In the data rows, 128 means zero.
Here are some points, each followed by its number:
[199  66 103 170 165 195 198 129  89 126 108 203 122 139 192 107 144  69
 101 137  87 139  46 133] 0
[ 75 102 111  70 147  63  66  90 157  96 148 161 130 141 140 132 116  95
 114 125 153  94 171 148] 1
[ 87 131 113 103 184 103 151 159 137  88 134 183 112 142 117 128 164 136
 151 108 105 152 106 143] 2
[220  81 138 133 108 172 122  55 122 152 112 106 133 116 178 113 102  72
  97 106 134  93 163  97] 3
[ 73 145 112  89  99 106  69 124 143 136 152 123 124 116 110 128  96 121
 102 121 133 112 138 125] 4
[187 130  95 158 192  88 199 158  82  31 120 176 145 145  78 145 115 192
 146 127 102 208  61 126] 5
[ 80 130  74  69 154  59  57 120 140  78 157 177 142 158 135 139  84 131
  99 135 148 112 121 172] 6
[ 77 132 158 136  87 159 112 102 187 205  85  72  92 166 155 124 181 148
 135 116 162  90 166 140] 7
[167 137 163 161  76 164 155 121 134 180 109  84 115 131 140 125 160 139
 134 114 136 114 133 113] 8
[102 136 114 194  39 170 122 137 110 168 132 173  73 108 109 142  80 182
 128 118 178 134 126  72] 9
[145 125 147 126 144 131 136 116 111 118 137 102 140 106 112 133 170 111
 121 105 116 154 133 105] 10
[182 136 139 172 140 155 182 124 134 146  83  96 113 150 178 120 159 163
 159 117 122 141 108 136] 11
[158 103 144 139 106 170 156 144 108 161 146 162 111 122 157 111 126  50
  90 131 112  90 100 131] 12
[204 113 112 158 185 202 246 195  91 103 110 143  98 134 179  84 136  56
 114 128  62 153  41 200] 13
[ 40 129 123 114  63 104  28  77 174 181 130 113 102 154 142 148 125 152
 118 114 183  64 236 113] 14
[ 42 146 151 109 139  85 101 125 137 103 142  93 146  95  72 139 193 176
 145 122 145 155 182 134] 15
[119  93 138  88 163 107  94 112 157 120 135 102 154 122 155 109 171  45
 106 131 114  82 147 172] 16
[ 44 133 122  79 114  54  38 104 125 108 158 158 173 131  67 167 113 152
 119 134 161 141 174 103] 17
[ 99 122 126 102 112  77  56  99 132 121 141 127 144 122 101 165  98 133
 130 118 151 136 181  95] 18
[108 111  99  74 157 101  75 113 133 105 147 131 142 128 140 111 102  63
  87 125 119  96 114 149] 19
[ 24 151 103  61 128  35  30 113 194 123 141 106 133 155 106 153 132 190
 158 151 170 110 209 159] 20
[124 137 132 148  88 142  72 106 147 167 140 115 128 135 118 137  87 171
 130 131 184 115 181 100] 21
[162 156 138 105 148 123 110 114 147 143 114  70 168 145 149 117  94 131
 135 149 111  83 106 162] 22
[ 50 129 125 112  75  99  30  75 172 174 127 109 111 155 143 148 123 152
 123 115 181  70 235 110] 23
[ 30 149 128  93 109  71  48 135 141 119 164 132 138 138  42 148 116 203
 139 136 185 158 192 106] 24
[241 120 140 113 218 139 203 145 128 101 113  49 213 118 152 124 155  83
 144 163  74 143  81 175] 25
[ 99 101 148  84 145 108 126 107 162 145 123 130 128 145 167 132 199  72
 119 105 105 109 183 139] 26
[145 166 142 156 158 146 181 190  91 118 139 131 145 110 105 127 117 117
 131 150  92 150  57 139] 27
[218 150 127 147 154 123 189 147  95 100 107 115 153 122 118 133 101 138
 146 134  91 173  68 107] 28
Which two points above are nearest to each new point? Their numbers follow each, smallest number first.
[102 103 142  88 156 112 135 112 159 135 122 135 125 145 164 129 202  76
 125 107  99 115 177 142] 16 26
[ 95 131 132 143  56 134  79 105 145 157 133 111 109 107  88 139 106 158
 125 107 169 113 183  74] 18 21
[138 121 132 103 168  97 114 109 133  92 122  93 136 120 122 132 142 127
 143 105 136 145 155 136] 10 18
[114 129 135 157  65 143  73 101 146 178 141 131 113 134 118 144  89 170
 125 127 198 115 190  88] 9 21
[215 146 127 145 159 123 190 146  95  99 105 116 152 123 119 130 103 139
 149 135  90 173  68 107] 27 28
[ 88 104 136 118  54 180  90  96 169 212 117 139  86 154 205 104 159  88
  77 133 142  29 153 164] 7 12
[191 130  97 154 194  92 200 159  76  33 122 178 150 143  83 143 111 185
 141 125  96 206  55 124] 5 28
[ 77  96 111  67 153  67  70  92 164  97 149 152 128 137 146 128 127  88
 118 123 149  98 177 157] 1 19
[253  81 129 131 144 158 153  82 110 120 115 105 136 123 165 118  81  65
 117 125 116 114 128 125] 3 12
[171 167 144 119 145 138 144 138 126 135 119  88 165 126 142 112  87 105
 129 165 111  98  79 162] 22 27
[109 100 131 136 141 129 146 118 111 109 158 158 134 101 114 152 181 126
 120 116 125 171 160 117] 2 10
[197 131  97 155 197  89 206 159  77  27 122 174 151 143  83 142 113 185
 143 126  94 208  55 128] 5 28
[243 118 143 115 214 139 200 142 129 102 114  48 213 121 153 124 158  84
 141 162  77 140  86 175] 25 28
[100 134 113 196  36 170 123 137 106 170 133 176  73 110 114 143  75 177
 126 122 179 131 122  73] 9 21
[112 138 130 156  58 162 152 152  98 149 128 167 102 112  98 136 105 178
 121 114 139 144 103  83] 8 9
[139 124 132 103 168  94 113 108 135  90 116  89 137 122 121 129 139 133
 148 107 135 143 155 138] 10 18
[154 115 156 147  87 161 154 110 110 163 118 110 108 120 148 124 156 125
 112 104 131 115 125 106] 8 10
[205 117 112 158 187 200 244 192  91 103 109 143  99 136 177  83 136  62
 115 129  61 157  40 198] 0 13
[103 120 125 101 120  80  64  99 131 116 138 126 144 124 104 161  99 131
 130 115 147 138 176 100] 4 18
[191 130 167 162  84 156 146 107 118 166 113  80 136 112 128 128 125 124
 129 119 115 119 132  81] 8 10
[174 168 146 121 144 139 145 137 127 135 120  84 168 127 140 112  85 102
 129 169 112  97  77 163] 22 27
[ 58 115 116 147  52 151 132 130 126 177 140 223  55 123 140 136 141 132
 108 107 135 107 144  90] 4 9
[198 116 110 157 180 206 240 198  92 107 111 146  97 134 183  85 135  55
 110 125  63 155  43 201] 0 13
[165 145 100  99 199  82 111 113 159  75 102  77 150 159 119 118  98 170
 171 140 145 141 134 168] 2 22
[114 134 119  78 166  71  82  87 170 106 117  84 143 132 118 135 123 168
 169 127 142 122 194 138] 18 20
[ 89 158 162 148 175 103 143 149 135  99 116  78 160 114  79 127 212 191
 161 136 132 177 130 125] 10 15
[155 136 163 156  70 164 150 117 135 179 110  88 114 130 137 127 160 142
 129 111 140 108 136 113] 8 11
[130 193 131 172 166 119 145 222 109 116 145 125 154 147  82 131  51 197
 175 206 137 168  43 141] 27 28
[246  82 132 134 136 159 148  81 108 124 118 108 135 120 163 120  88  66
 113 122 115 113 130 122] 3 12
[ 96  91 155 111  94 140 134 117 130 156 159 146 133 112 133 122 194  73
  98 113 104  96 182 133] 16 26
[206 100 144 140 142 179 163 141 106 159 135 150 129 130 194 108 104  18
  86 143 101  79  77 158] 0 12
[ 50 150 100 129 147  96 132 165 118  70 160 194 116 122  65 137 142 197
 142 128 130 171 109 130] 2 15
[ 59 137 157 137  75 145 104 105 188 203  85  80  86 166 147 133 177 160
 139 110 170  88 174 130] 7 23
[107 110 137 138 139 132 150 120 110 109 158 158 133  98 106 154 187 134
 123 118 121 172 159 112] 2 10
[204 143 125 145 153 125 184 144  96 100 109 119 149 115 120 131 114 133
 142 126  92 174  74 104] 27 28
[103  96 104 112 178 131 156 145 133  87 114 160 120 129 126  94 187  96
 137 128  79 118  88 155] 2 10
[131  97 144  86 171 101 108 118 153 112 131 102 158 123 149 109 175  53
 116 130 106  94 137 166] 16 26
[154 135 143 121 173 105 122 135 101  89 148  83 179 110  89 125 129 133
 123 146 122 167 122 121] 10 28
[ 69  83 137  73 110 106 105  85 136 132 158 138 147 109 125 147 192  94
  99 116 134 148 216 138] 1 26
[213 108 134  71 255  95 178 144 126  36 127  49 193 125 118 101 169 106
 155 175  92 185 102 190] 25 28
[ 78 135 153 111 119 113  91  98 154 134 133  67 155 102 102 125 199 135
 114 124 151 112 179 142] 10 15
[101 123  73  69 159  70  69 126 157  83 144 164 141 161 148 129  84 115
 106 129 145 108 122 184] 1 6
[214  81 135 130 102 170 120  58 123 154 113 109 126 117 185 112  99  75
  96 103 138  91 163 103] 3 12
[212  92 130 114 133 154 115  80 139 159 119  76 147 135 190 118 108  50
  90 130 122  67 134 160] 3 22
[ 97  89 153 110  96 139 129 117 130 155 157 148 134 115 133 120 193  73
  97 114 103  95 179 135] 16 26
[104  95 103 111 182 125 153 143 136  87 117 159 126 132 126  97 190  95
 138 130  79 119  94 154] 2 10
[ 35 150 120 101 115  82  59 143 136 110 163 139 130 139  38 142 113 211
 144 138 183 167 177 104] 17 24
[104 135 114 198  36 172 131 138 107 169 131 178  72 113 115 141  80 179
 128 117 174 132 120  71] 9 21
[155 102 141 141 106 171 156 146 111 162 143 166 108 123 158 111 127  52
  90 131 112  89 102 128] 0 12
[172 144 162 164  76 172 164 127 127 177 109  88 114 130 137 126 149 138
 132 118 133 118 127 112] 8 11
[190 103 122 143 178 176 173 111 163 144  75  96 108 159 214  81 185 106
 151 121 100 108 106 171] 8 11
[ 92  92 149 109 104 138 135 125 128 149 158 150 133 114 128 114 193  74
 102 116  94 100 171 136] 16 26
[ 38 137 125  80 111  54  38 107 127 111 161 154 167 129  65 171 117 158
 124 132 161 145 180 103] 17 24
[ 87 126 112 102 184  99 143 156 140  83 133 177 120 137 114 127 164 130
 149 109 107 150 105 144] 2 10
[ 97 111 101  77 135 101  69 109 128 105 150 145 133 125 135 114  95  69
  81 121 131  94 120 137] 1 19
[177 131  89 127 162 132 160 148 112  90 111 158 108 141 142 130  62 152
 155 127 125 174  85 123] 5 28
